Where one turn sends some rows of the set: a few examples, then the rows asked:
ren: [ -5.5  -6.5 -31.0  -9.1 -31.0  -1.0 -11.0  29.2  20.3  -1.6  29.2 -21.2
   6.6  -4.3  -4.5 -18.2   8.3  30.2 -15.1 -15.5  15.6  44.6  52.0   2.1
  23.2]
div: [  6.6 -30.5 -37.0   9.0 -49.9   9.0 -30.6   9.8 -24.4   7.9   1.4  -0.7
  -1.6   6.5  26.4 -24.6   7.8  21.1  -4.1  -7.8 -11.8   0.2  18.0 -11.8
  12.4]
gobit: [-19.0 -38.0 -41.2 -25.2 -33.4 -12.9 -29.9  18.0  28.7  15.9  30.4  16.4
  13.0  -3.2  14.5 -28.0   8.1  40.4  -1.6   3.5  22.4  12.5  45.6  -0.3
  30.8]
Venur: [  0.6 -31.0 -45.6 -18.3 -19.7  -3.3 -36.3  33.0  13.7   7.5  26.4  16.7
  22.6  -1.4   9.6 -21.0  17.0  16.9   0.2 -11.8  35.3   8.9  41.1   8.9
  12.3]
gadu: [  6.6 -44.4 -24.6 -26.6 -52.7  -5.3  15.7  -5.9  15.8  29.9  22.0  12.4
  18.6  -6.2  10.5  -1.6   1.9  30.0  28.8 -21.4 -15.1  10.5  11.8 -10.6
   9.9]
Luf: [ 18.6  -9.2 -21.8 -16.6 -41.5 -13.2  -8.6  -3.3  33.5  12.8  21.1  19.8
  20.6 -37.6   5.2  16.8  -1.7  -3.2 -18.3 -25.2  28.5 -12.9  25.0 -31.1
  30.4]
Bevi: [ 23.2 -30.0 -38.5 -15.4 -29.3 -24.9 -14.0  10.8  26.0  -4.2 -23.2 -10.6
  30.3 -25.5  10.3   5.9  18.9   7.4 -16.4 -17.6   9.9  13.4   8.2  10.0
  -9.1]
pufoz: [ 17.7 -25.9 -30.4 -18.0 -47.7 -35.6   9.8  10.8  41.0  11.8  13.6 -11.1
  -0.1  14.3   3.5 -10.0 -24.3  10.9 -30.4   0.0 -10.2  18.0  30.6 -26.2
  -5.1]
sapu: [ 23.9 -25.3 -46.3 -15.7 -37.8 -24.2 -12.1   5.1  27.3  -0.1 -21.4  -6.7
  26.0 -23.5   7.1  10.1  18.2   6.9 -19.5 -18.8   8.1  19.3   8.9  13.3
  -6.3]
kenu: [-21.6 -13.6 -25.2 -13.7 -36.7  -6.1 -24.9  13.3  30.4   7.0  29.1  -0.4
  10.4 -20.4   6.1 -15.5   4.7  39.4 -19.9  -4.3  23.4  27.6  53.3  -2.9
  46.1]
vefa: [-18.9 -13.4 -46.9  20.0 -38.9  -3.7 -16.0 -16.0   8.1   0.3   6.4 -21.1
   8.1 -24.7  12.4 -34.5 -20.9  21.4 -14.4  -3.7   9.0   3.5  28.5 -23.7
  19.7]
bil: [-11.3 -13.7  -1.9  -8.9 -34.9  14.9 -21.5   9.7  -7.4  30.7  -8.1   6.2
   0.8 -22.0   6.1   3.3 -28.1   9.2 -14.0 -18.9  -4.5  16.2   8.7 -13.8
   9.6]
vuzav: [  5.1 -12.4 -20.1 -15.0 -33.5 -25.3 -24.0 -17.2   6.2  -1.4  -2.5  26.0
   9.6  -5.5  14.0 -12.7  40.2  36.3 -20.0 -20.9  18.9  -5.5  10.5   6.5
  13.9]
rifa: [ 22.2 -28.0 -12.7 -12.0 -55.9 -11.5  -2.2 -12.6  29.4  10.9  32.0 -15.9
  27.8   8.4  30.4 -20.1  15.2  45.6 -11.4  -8.0  -4.5  -9.7  37.4  -5.0
  22.6]
tik: [  1.2   8.8 -14.1 -15.6 -37.0   6.8  -5.2  -7.7  10.3   2.3  23.4  -8.6
 -15.0 -19.0  16.5 -19.7  13.3  22.9 -13.9 -20.9  14.8  -9.0  38.8 -49.1
  21.3]
zupa: [  7.1 -24.1  -3.3   6.9 -46.6 -12.5 -22.9  17.0   3.8  15.3  26.8 -23.5
  41.9  -0.9  11.2 -22.1  19.9   0.9   7.8 -27.1 -10.9  -0.6  18.4   2.0
  13.7]
dupil: [ 23.8 -25.3 -39.1 -15.1 -30.3 -26.1 -11.7   6.3  24.0  -2.4 -23.9  -6.1
  26.1 -24.6  12.3   9.0  17.5   8.8 -21.6 -19.1  12.4  14.2  11.1   8.4
 -14.3]
zipe: [-32.4 -12.7 -14.7   8.4 -34.2 -30.6  -3.5 -10.9   4.5   4.2   9.4 -12.0
   9.2  -4.5  -5.9 -16.6  17.7  13.5 -24.5 -32.7  10.0  20.9  19.3   7.8
  -6.4]
tepa: [  2.9 -51.3 -21.2 -23.1 -46.3  -8.6  17.0  -3.8  16.4  21.1  20.6  12.6
  19.4  -8.0  13.6  -5.4   0.3  34.0  32.2 -17.4 -12.6   6.6  11.1 -15.4
   8.9]
Gefov: [ -5.4 -20.4  -8.5  -8.2 -31.8 -12.3  -6.4 -11.6  36.1 -15.8  28.0  15.6
  25.3  -1.4  25.6 -28.8 -26.2  13.5 -12.0  12.7   9.1 -10.1  37.2   0.9
   4.3]
Kemom: [ -2.8 -14.5 -28.8 -11.6 -20.3  15.6 -20.5  36.9  -2.5   7.1  32.3   1.8
  11.7   2.4  -1.1 -17.6   9.6  19.0   4.3 -25.1  21.5  30.4  41.9   6.6
   9.7]
fim: [ 12.4 -26.8 -38.4 -24.2 -48.6 -28.6   7.6  10.7  43.1  14.8  13.9  -9.5
  -4.5  11.1   4.0 -10.3 -24.5   4.6 -26.1   1.1 -10.2  17.8  31.2 -25.4
  -5.7]
namog: [ -5.4 -10.1  -6.1  -8.2 -38.2  17.6 -19.7   8.1  -9.1  31.4  -8.1   7.4
  -0.7 -23.3  11.0   2.7 -29.9  11.8 -12.3 -17.3  -6.1  16.1  11.5 -20.2
   9.5]
vog: [ 14.7 -11.8 -18.0 -11.0 -41.2 -19.8  -8.3  -3.5  28.6   9.9  17.8  22.9
  17.5 -40.0   5.7  15.4   0.4   2.4 -18.8 -24.6  28.1 -12.8  22.8 -37.1
  33.0]
Mure: [-10.3 -12.6 -11.8 -11.3 -43.2  18.6 -21.1   4.5  -5.6  30.4  -7.4  12.0
  -1.8 -25.4   9.2   7.3 -28.5   6.1 -13.5 -16.3  -6.6  17.7  12.1 -13.0
  12.1]
rof: [  5.9  -1.9 -13.1 -25.9 -21.6 -22.6 -21.7   6.9  24.3  -8.2  16.7  13.5
  13.2 -13.9   6.5 -39.8  21.3   3.8  18.9 -11.7   8.7 -12.3  13.3 -26.4
  10.2]
fus: [  6.0 -52.2 -22.7 -21.3 -51.8  -9.1  16.4  -3.0  12.8  26.9  18.9  11.4
  19.5  -6.4  17.3  -3.2   0.0  32.7  28.1 -17.8 -16.2   6.8  13.4 -14.7
   6.2]
Tede: [  4.6 -16.1 -13.7  -3.6 -37.9  -7.9  -5.3   7.0  10.0 -19.3  17.5  -4.1
  -3.6  15.1  23.9  -6.0   5.1   1.0 -45.0  -8.3   8.4   4.1  45.3  -0.9
 -16.3]
tilis: [ 11.0 -28.5 -34.4 -16.6 -43.7 -33.8   8.1  13.0  39.9  12.3  13.4 -15.2
  -3.2  13.6  -0.3 -13.3 -26.0   9.7 -29.1  -1.2  -7.8  17.1  27.2 -28.7
  -3.0]
riko: [ 13.6 -14.5 -18.0  -7.9 -38.7 -17.5  -6.0  -3.3  32.0   6.5  21.6  18.9
  22.0 -37.7   3.6  15.0  -5.7   1.6 -19.6 -22.8  30.7 -13.8  24.0 -34.0
  34.1]

namog moves to dupil
Gefov moves to vefa
And these:
bil moves to Bevi
Venur moves to gobit
Luf moves to fim
vuzav moves to rifa

